Z: rows in 3 groups, each row roughly a mix of its group's directions (some rows in no group):
Z (137 x 13):
[[ 39  28   4  14 -43  11 -12  -3   7   7 -11  22   9]
 [ -4 -22  37 -29   2  12 -17  15  -2  11 -42  -8 -10]
 [  7 -19  -2  15 -31  32 -25  16 -28   7 -20  22  -9]
 [-38 -24 -20  -3  -5   6  26  10 -10 -15  18  -7  37]
 [-11  -9 -18  -1 -12   2  21  -7  -3  19  29 -43 -33]
 [ 15 -34  -7  33 -22   0 -13   4 -30 -12  22   1 -27]
 [-33  48  10  -5  26   5  16 -19   1  22  -7   3   1]
 [ 30  11  -8 -33 -44 -22 -14  -1   3   5 -17  12   9]
 [ 26 -15   2  19 -38   0 -15  -2  42 -10  -3  23  -3]
 [ 10  22  32  -3 -29   6 -11   0   3  -3 -25  17  43]
 [-17 -29  -8  46   4 -14  -3  40  -5   7   6  -7   1]
 [  7 -14  -9  27  -4  39  -7  -7 -15  20  27  20 -30]
 [-41  -6 -27 -28  22 -26  17  11   2  -8  17 -16   0]
 [ 10 -10  39 -29  36 -14   7 -10  26   2  14  11 -14]
 [ 29 -27 -17  19   0 -24 -28  10   3 -27 -23 -10  18]
 [ -9 -25  -4   5  50   6  -8   0  30  27  -4  -9 -17]
 [ 29   0  21  32 -35  12 -10   2  34   6 -16   6 -13]
 [ 37  22  18 -20 -34   9  18  -8 -16 -11   0  21  19]
 [-21  -2  15   5  23  16  20 -24 -18   7  43  26   1]
 [ -7  10  28  -8 -36 -23  33 -15  13  -5  23 -11 -20]
 [-30   0 -39  23  28 -10 -20 -12 -13 -16  20 -10  -1]
 [-12 -27 -12  21  -4 -19 -10  41  -1   3   0 -10 -40]
 [ -8 -23 -19 -12  27 -31  -3   3   0 -20 -37 -21  18]
 [  2 -23  28 -61   5   9  -3 -12  -5  -6   4  -2  -3]
 [  4 -28  -5  34  25 -22   2  18  -9   0  12  -9 -41]
 [-14   1 -13  -4   2  15  19 -11  -3  31  19 -31 -45]
 [ 42 -11  19  22  33  -1   0 -25  -9  -9 -19   1  21]
 [ 26 -27   1 -15 -27   6  12 -13 -18 -26  40   6   1]
 [-17   5 -11 -13  20 -15  14  -1  59  19  -8  -2  -3]
 [ 17   0  25  23  -6  19 -20  22 -28 -12 -15 -19 -33]
 [ 35  -3 -11  24  14   8   1  -4  34  33 -28  10   1]
 [  5   3  31 -11 -54  14  -7  -4 -25 -15   5   6  14]
 [-10 -10 -21   2   3  -4  -5  31  33  31 -38  -4 -14]
 [ 11  -1   5 -31 -45  -6 -27  -8 -33 -15   4   8   2]
 [  4 -31  27  -5  37  23 -26  12  -1   8 -19 -17 -14]
 [  4   4  -2 -25 -32  -8 -34   3 -46  -5   0 -17  -5]
 [  0   3  -9  28  28  -3  26   0  46  16  -8  -3  24]
 [ 22   7  30   9 -24 -17   7 -23  26  16  26  20 -18]
 [ -8  38 -36 -13  -3 -21  16 -14  35   9   7  11   7]
 [ 14  30 -14   9 -46 -17 -18   2  -2 -25  17  18   7]
 [ 28 -23 -16  17 -27  20  -4  -1 -21 -21  26  15  24]
 [-23  -3 -17 -13  40  -4  -1  32   0 -30 -28  -9   0]
 [-15 -25  -4   7  37 -25   7  11  26  11   6 -15 -35]
 [-18  -1  18 -11  41  -2 -27  13 -36  -6 -19 -18   4]
 [ 11  22  23  32  -9  28  -9  -3   1  17  37  19 -17]
 [ -6   0  27   8  11  35  -5   8  -1  37 -39 -13   0]
 [  8   5  34 -25   4  34  22 -15   3  35 -18   5  -3]
 [-43 -10 -22   6  21 -31   3   2  24  -7  21 -18   8]
 [ 26   4  24  -6  22  10  -9  17  32   7 -29 -10  34]
 [ 42 -12  25 -21 -23  24  -2  -3 -34  -5   0   6   2]
 [-36  -2   2   7  -6   7   0  12 -36   8  13  -3  47]
 [ -5 -10  -5  40  25 -26  10  15 -12  -2  11  -5 -41]
 [ 44 -10  35  17   2 -11  28  16  -7 -17  17  -7   3]
 [ -6   8  -4  10  23  -1  40 -11  45   5   2 -15  24]
 [ -4 -17  -5  44  39  -7 -16  20   6  10  -2   6 -25]
 [ 35  20 -16 -21 -14 -23 -19 -16  11   4 -18 -35   2]
 [-17 -17   1  16  37 -14   9   8  23  13   1  -8 -45]
 [ 20  -5  32  -1   1   9  25 -15 -33 -12  29  27 -15]
 [ 16  -7   4   2  -6 -29  14 -26  24   7  44   7 -26]
 [  4  28   4 -32   3  32   6 -10 -39  19 -19   1  10]
 [ -3  -5  -1  26  29 -22  14  18 -41   1  13 -20 -24]
 [ -1 -23  15 -39  30  -9  15 -16  -4  -5 -34 -16  14]
 [-20 -30  -7  14 -23   3  38   5  30   5  26  11  -9]
 [ 18 -16 -18  27 -31  13 -23   1 -41 -14  12   9   4]
 [  1 -44 -21  -3 -17  -4 -23  21  -4 -14  19   9 -32]
 [-16 -37  31  -4  16  17  -5  20 -24   4   4   2 -34]
 [ -2  37  26 -42   2   2   0 -35 -10   3  11   9  -2]
 [-26 -12   9 -37  -3   2  11 -11 -29 -20  35   7 -21]
 [-22 -33 -16  -1  16   4  27 -12  21  -8  43   2  -8]
 [-12  -8  -3  -6  13  -6 -20   3 -53  -7  30  -9 -26]
 [ 33   3  28  46   2  27 -10  -4  -1  11 -10  17  -5]
 [ 15  -9  47 -24  22  19   8 -10  15  24 -22  -4   1]
 [-15 -17  12  30 -16 -12  -9  25  11 -23  44   1 -10]
 [  6  -3 -32 -21  23 -36  -5   2  16  -8   0 -23 -34]
 [-23 -28  -2 -38  11 -19  -8  -5 -27 -33  -9 -10  -3]
 [ 15  12  -3  12 -49  22 -24 -11 -19 -11  -9  24   9]
 [  3  31  28  25  19 -27  20  20 -19   0  -8 -25  -2]
 [ 14   6 -21  30 -16  -3 -13   9 -55   6  -3   0 -16]
 [ 18  15 -10 -12  -8  -2  12 -15  46   2 -29   2  34]
 [  5  -1   4  -1 -18  35 -25  17 -38 -14 -35  -3   5]
 [  1 -25  10  26  21  -1   9  18  -8 -28  21  -7 -42]
 [-37 -13 -38  11   4 -15 -26   2   1  22  -2 -24 -18]
 [ 12   9  24  -6 -30  32  13 -12  32  26  -8 -20  11]
 [ -6   0  36 -11 -10 -30   1  -2  43  -2  -9  -5 -31]
 [ 30  12   5 -31 -44 -14   0  -3  23  20 -17  -2   5]
 [ -3 -15  -3   4  48   5 -36  22  -2   4 -27  -9   9]
 [-37  -5 -22   8  23  -4  12  21 -17   4   8 -40  19]
 [  8  11 -14   9  18   7   7  -3  47  41 -21  -5   7]
 [ -1   7 -18 -25  -4  33  22 -20  14  14 -10 -22 -37]
 [ 35   1 -10  28 -19   5  31  17  22  24 -17   1  16]
 [ 28 -26 -15  27  27  10  -9  -4 -23 -36   9   2  10]
 [  2  21 -28 -39 -31 -14   3 -10  28   2 -17   2  16]
 [-10  25   9   3  29  28   4  -8 -11   5 -20   2  48]
 [-12  15  16  14  35  15  14   2   8  24   2 -11 -46]
 [ -7 -21 -12  34 -10  -3 -31  34  -1  -7  24   5 -27]
 [ 17  20 -34   3 -37  -7 -15 -13 -14 -16 -28  12  18]
 [ 11  44 -17   6 -24  -1   2 -31  -1 -13  23   5  28]
 [ 10 -11  26 -36  -6  -4  10  17  15  17 -46   7  -9]
 [ 18  -9  -5  11 -35 -17 -33  31  -8   1 -23 -21 -16]
 [ -4  27 -12 -44 -21   0  33 -22  16  11  -1   5  13]
 [ 37   0   5  24   2  -7 -38  13 -20  -2 -16 -17 -26]
 [ 20  -7  11  38 -27  22 -23  21 -17  15 -23  -7  -8]
 [  6  39 -18 -16 -22  12   0  -8  18  22 -27  10  30]
 [-29 -23  -7  24  45   7 -17   4   0   4  14 -29  -3]
 [ 16  13 -20 -22 -21  -9  -5 -11  27   3 -31  -2  41]
 [  6  28  11 -24  15   9  31 -35  18  18  -3  -6  26]
 [ 17 -15 -34  53  -8  -9 -17  18   7   6   0  -1  -4]
 [  9   8 -18 -10  18  17  13 -49  -8   6 -17 -13  32]
 [ 19  25   4  32 -10  -1  25   4  47   5  -7  12  12]
 [ 27  25  10   7   2  -4   5 -18  40  10 -23   2  36]
 [ -5 -15  18  12  17  -5  39  -6   6 -15  32  10 -37]
 [ -8 -16   5   0 -25  -8 -14  19  -7 -21 -10  38  42]
 [-27 -46  -1 -35  17  -2   1  14   0  -1   0 -16 -21]
 [ 15  18   0  -7  17  19  22 -43  -6  22   2  33 -13]
 [-27  20   5   3 -20  24 -14 -12  34  13 -16 -18  31]
 [ -3  -3   0 -37  -7 -46  -2   3 -32 -21  15  -5   2]
 [ -5 -11   0 -41  13 -17   9 -27 -32 -26 -11  19 -11]
 [  8  -3 -22  27  20  12  25  -1  43  18 -20 -16  10]
 [-20 -18   2 -48  24  -1   4  -9 -30   4  11  -5 -25]
 [ 13   1  12  18 -35  34   8  -8  28  31  -6 -21  -1]
 [-34   1 -18  41  43   4   2   5  11   3   1   1 -15]
 [ 22   2   7 -28 -47   6 -25 -14 -26 -10  -2   7 -13]
 [-22 -13 -32 -20  -1 -40 -12  16   3 -29 -15 -14   7]
 [-30  15  -8  16  33 -14  -8  19  16  20 -38  -9  -4]
 [ -5  17 -17 -48   2 -32 -10  -1   8 -18 -16 -13  22]
 [ 39 -15   1 -28 -17  -3  -4 -28 -18 -19 -17  28  -3]
 [ 18  19  12  10 -45  23 -14  -4   0  27 -27 -12  -3]
 [-14 -32 -24   4 -24 -24 -17  41 -11 -12  -5  -9  -7]
 [ -3  28  30 -35   0   0  20 -10  38   3 -15   4  16]
 [ 18  27  20 -28 -13  30  11  -9   0   4 -15   5  40]
 [-33  13 -39   2  -9  12 -34 -11  15   9 -18  13  15]
 [ 13  28  -4 -36   1   7  14 -36  30   2 -16   3  19]
 [-22 -35 -27  -3   7 -30  -9  23 -15 -29  -3 -11  -9]
 [-16 -21   6  51  -5  14   3  27  27 -10 -13   7  -7]
 [-21 -22  10   9 -32   1   3  35  17   0 -13  38  -7]
 [ 41  22  12   4 -20  10  26  -7  22  25 -13  20   9]
 [  9  -6  -5  32 -25 -21  27   0 -22 -10  35  -3 -24]]

one row of each group, then the others: which group is each in?
[ 13   2   7 -18 -50   2  10 -22  26   4   0  25  18]
B
[-24  32 -34   9  31 -23   0   9   4  -1 -13   9  26]
K
[ 15  25  27 -26   6  14  31 -31   6  17 -13   0  23]
W

[-41  12 -27 -13  -5  20 -29 -19  17   6 -17  17   9]
K
[ 23  -3  -4  -9 -52 -29 -25  10   1  -4 -12 -14   8]
B
[  4  28  24 -14 -47  -5   3   6 -28 -23  -4   9  12]
W
[-22   6 -30   7  23 -27 -21  19  -8  14 -11 -31  24]
K
[  2   5  11 -16 -22 -10 -21  21   6 -20 -37  29  28]
B
[ 16  -8   2  22  27   4  -1   7   5  -1   2 -11 -60]
B
[ 20  15 -14  26 -37  20 -16  -4  13  -8 -10  25  30]
K
[-24 -27 -18   1  38 -19 -19  16  -7 -10  11 -26  22]
K
[ -3 -16  19 -14  48   4 -26  16  11   9 -28 -15  -3]
K
[  5  27  18  23 -30  34   4   8   6  27  26  11 -10]
W
[ -4  18  15 -42 -12  36  19 -24  13   9  -3   9  18]
K
